Small tables with named rows and columns. After each table, cells are looked up by row and column.

Guro:
|  | Gunug | Gagi | Feselap | Kov |
|---|---|---|---|---|
| Depud | 5555 | 6375 | 3746 | 4413 |
| Gunazup | 3626 | 2942 | 8459 | 6922 |
| Sez | 4846 | 4192 | 4613 | 6466 |
| Voto | 4970 | 3112 | 7467 | 4015 |
| Fafo | 2918 | 4533 | 1695 | 5286 |
| Vig | 5636 | 4687 | 3335 | 5941 |
| Siv | 6759 | 2753 | 7653 | 8189 |
| Kotuzi | 7242 | 4946 | 6493 | 5204 |

Sez, Feselap => 4613
Voto, Gagi => 3112
Vig, Kov => 5941
Kotuzi, Gunug => 7242
Kotuzi, Feselap => 6493
Voto, Gunug => 4970
Depud, Gagi => 6375
Kotuzi, Gagi => 4946
Voto, Kov => 4015
Sez, Kov => 6466
Gunazup, Kov => 6922
Fafo, Gunug => 2918
Row with the largest Feselap: Gunazup

Table Vipadim
columns: Vap, Tiz, Bimore, Benelu, Sema, Zeg, Tafido, Namesus, Vep, Gasez
Vololev: [-3.7, -0.9, -4.2, -3.8, -6.6, -5.9, -4.5, 3.6, 0.7, 2.2]
Vinik: [0.2, 2.2, 2.2, -0.4, -3.1, -2.7, -4.2, 3.8, -6.1, 6.3]
Zoz: [-5.7, 1.0, 6.8, 6.7, 8.1, -1.6, 3.7, -2.0, 2.4, -0.2]

Zoz, Benelu -> 6.7
Vinik, Gasez -> 6.3
Vinik, Namesus -> 3.8
Vololev, Benelu -> -3.8
Zoz, Vap -> -5.7
Zoz, Gasez -> -0.2
Zoz, Tafido -> 3.7
Vinik, Bimore -> 2.2
Vololev, Tafido -> -4.5
Vololev, Sema -> -6.6
Vololev, Namesus -> 3.6

Mabarom:
|  | Vulane | Vule | Refin | Besi | Kotanom | Lik | Lub |
|---|---|---|---|---|---|---|---|
| Fibeg | 14.67 | 11.09 | 46.92 | 54.98 | 77.96 | 58.61 | 40.99 |
| Git | 33.15 | 56.12 | 75.23 | 56.40 | 43.76 | 14.74 | 22.28 |
| Neku | 53.05 | 25.79 | 29.83 | 28.95 | 36.58 | 41.98 | 55.85 |
| Lona | 54.01 | 29.32 | 32.07 | 28.43 | 34.09 | 40.54 | 55.57 |
| Bobisu | 54.11 | 31.77 | 33.46 | 28.32 | 34.33 | 37.73 | 54.79 |
| Fub | 36.18 | 56.23 | 75.60 | 55.22 | 41.06 | 13.98 | 22.25 |

Fibeg, Besi -> 54.98
Fub, Lik -> 13.98
Git, Lik -> 14.74
Fub, Refin -> 75.60
Lona, Lub -> 55.57
Git, Besi -> 56.40
Lona, Besi -> 28.43
Neku, Vule -> 25.79
Git, Vulane -> 33.15
Fub, Kotanom -> 41.06
Fibeg, Vulane -> 14.67
Git, Lub -> 22.28
Neku, Besi -> 28.95
Bobisu, Vulane -> 54.11
Neku, Refin -> 29.83

Table Fir
fields: Vepunab, Nisut
Dumo: [3.8, 80.0]
Vos: [4.1, 78.0]
Vetura: [42.7, 41.2]
Pobat: [37.9, 44.9]
Mir: [47.2, 38.5]
Zar: [38.3, 47.1]
Zives: [66.6, 13.9]
Kupub: [74.7, 3.8]
Pida: [77.7, 3.2]
Meres: [77.1, 1.4]
Sof: [16.4, 64.1]
Dasepu: [3.3, 78.6]

Nisut of Pida is 3.2
Nisut of Mir is 38.5
Vepunab of Meres is 77.1
Nisut of Vetura is 41.2
Nisut of Vos is 78.0
Vepunab of Zar is 38.3
Nisut of Dumo is 80.0
Vepunab of Zives is 66.6
Nisut of Meres is 1.4
Vepunab of Dumo is 3.8
Vepunab of Pobat is 37.9
Row with the largest Vepunab: Pida

Dibi:
         Toluzi     Zesu
Nar      86.809  -56.795
Mitupet  89.875  -51.720
Vud      96.480  -46.269
Tes      79.713  -67.805
Kap      82.741  -61.753
Tobam    96.037  -40.537

What is the Toluzi of Kap in Dibi? 82.741
What is the Zesu of Mitupet in Dibi? -51.720
What is the Toluzi of Nar in Dibi? 86.809
What is the Zesu of Kap in Dibi? -61.753
What is the Zesu of Tobam in Dibi? -40.537
What is the Zesu of Tes in Dibi? -67.805
What is the Toluzi of Vud in Dibi? 96.480
What is the Zesu of Vud in Dibi? -46.269
What is the Toluzi of Tobam in Dibi? 96.037
What is the Toluzi of Tes in Dibi? 79.713
What is the Toluzi of Mitupet in Dibi? 89.875
What is the Zesu of Nar in Dibi? -56.795
Which row has the largest Zesu? Tobam

Vire
|  | Digivar | Lozam | Sika | Pov | Zumag | Teg |
|---|---|---|---|---|---|---|
| Dob | 99 | 141 | 98 | 127 | 158 | 149 |
| Senidom | 97 | 53 | 130 | 223 | 108 | 66 |
| Muz | 130 | 117 | 72 | 106 | 111 | 162 |
| Sumu | 178 | 132 | 52 | 94 | 154 | 164 |
| Vifurem | 84 | 93 | 182 | 116 | 150 | 145 |
| Lokot | 118 | 68 | 127 | 221 | 69 | 76 |
| Rif | 112 | 69 | 126 | 217 | 111 | 77 |

Lokot, Pov => 221
Sumu, Lozam => 132
Muz, Sika => 72
Lokot, Digivar => 118
Sumu, Sika => 52
Dob, Zumag => 158
Senidom, Lozam => 53
Dob, Lozam => 141
Rif, Sika => 126

Table Kekasam
	Suvalig	Vik	Gapazu	Raz	Vipaf
Gugab	160	124	160	13	136
Zogeb	189	147	139	174	152
Gev	165	117	138	123	138
Sif	137	155	127	50	129
Faz	197	134	131	84	119
Bis	131	166	198	184	146
Zep	110	171	149	67	151
Nulo	75	157	141	22	165
Rokofit	144	183	161	211	114
Pago	149	160	204	46	151
Pote	102	150	139	199	169
Koz	149	89	134	79	153
Miv	145	104	176	197	136

Vipaf of Zep: 151
Vipaf of Pago: 151
Gapazu of Gev: 138
Raz of Zogeb: 174
Raz of Rokofit: 211
Suvalig of Pote: 102

Nel
|  | Fidus | Zod |
|---|---|---|
| Gad | 55 | 11 |
| Fiv | 58 | 8 |
| Vev | -40 | 50 |
| Terepir | 75 | -6 |
| Tivu | 95 | -2 |
| Fikeze | -76 | 46 |
| Buda | -17 | -7 |
| Dos | -5 | 3 |
| Dimu | 16 | 15 |
| Gimu | 50 | 0 |

Buda, Zod => -7
Gad, Zod => 11
Fikeze, Zod => 46
Fiv, Fidus => 58
Tivu, Fidus => 95
Fikeze, Fidus => -76
Vev, Fidus => -40
Terepir, Fidus => 75
Buda, Fidus => -17
Dimu, Fidus => 16
Dimu, Zod => 15
Gad, Fidus => 55
Dos, Fidus => -5
Dos, Zod => 3
Row with the largest Zod: Vev

Vip:
          Topa  Lutabo  Kekad  Tifedi    Mul    Gaf  Lozegof    Foz    Tas  Bolog
Fibud    7.817   5.210  3.970   6.959  6.759  5.782    6.947  2.740  7.104  1.733
Dufela   3.434   1.770  5.580   6.978  4.457  6.622    3.273  5.599  6.096  4.260
Nutalog  3.901   3.187  4.526   4.914  3.992  3.611    5.797  2.935  4.851  3.351
Fufati   4.990   7.513  2.570   3.686  7.042  7.372    7.230  4.975  2.449  7.400
Zek      6.807   6.493  1.866   2.741  3.615  6.524    4.652  4.212  4.098  4.329
Lutaki   5.068   3.707  4.826   3.580  3.919  3.797    5.548  3.388  5.772  5.748
Sidisir  5.437   2.497  2.830   6.901  6.130  4.249    7.419  7.042  2.921  3.821
Vomov    6.928   1.507  5.287   5.108  6.300  2.877    2.649  3.459  5.154  1.740
Divobar  7.670   5.666  3.118   5.032  5.975  3.223    7.823  4.488  7.290  7.471
Zok      3.574   7.824  7.126   3.414  7.252  5.933    3.351  3.744  6.803  4.217
Talir    7.511   1.769  1.869   6.888  3.198  2.135    5.790  6.608  3.790  5.848
Fatofi   3.112   3.350  2.460   3.622  5.193  5.028    5.660  7.811  3.468  4.779
Faz      2.639   4.740  7.242   7.736  7.457  7.010    3.924  2.677  3.863  4.707
Medu     6.110   6.334  3.424   2.418  3.507  7.368    6.900  5.737  2.203  7.056

What is the Mul of Faz in Vip?
7.457
What is the Lozegof of Medu in Vip?
6.900
What is the Mul of Sidisir in Vip?
6.130
What is the Lozegof of Zok in Vip?
3.351
What is the Gaf of Talir in Vip?
2.135
What is the Lozegof of Fufati in Vip?
7.230
What is the Lutabo of Fufati in Vip?
7.513
What is the Tas of Lutaki in Vip?
5.772
What is the Lutabo of Medu in Vip?
6.334
What is the Bolog of Lutaki in Vip?
5.748
What is the Tifedi of Sidisir in Vip?
6.901
What is the Gaf of Sidisir in Vip?
4.249
What is the Foz of Fibud in Vip?
2.740
What is the Tas of Talir in Vip?
3.790
What is the Gaf of Zek in Vip?
6.524
What is the Gaf of Fibud in Vip?
5.782
What is the Kekad of Talir in Vip?
1.869
What is the Lozegof of Divobar in Vip?
7.823
What is the Tifedi of Faz in Vip?
7.736
What is the Lozegof of Zek in Vip?
4.652
Which row has the largest Lutabo? Zok

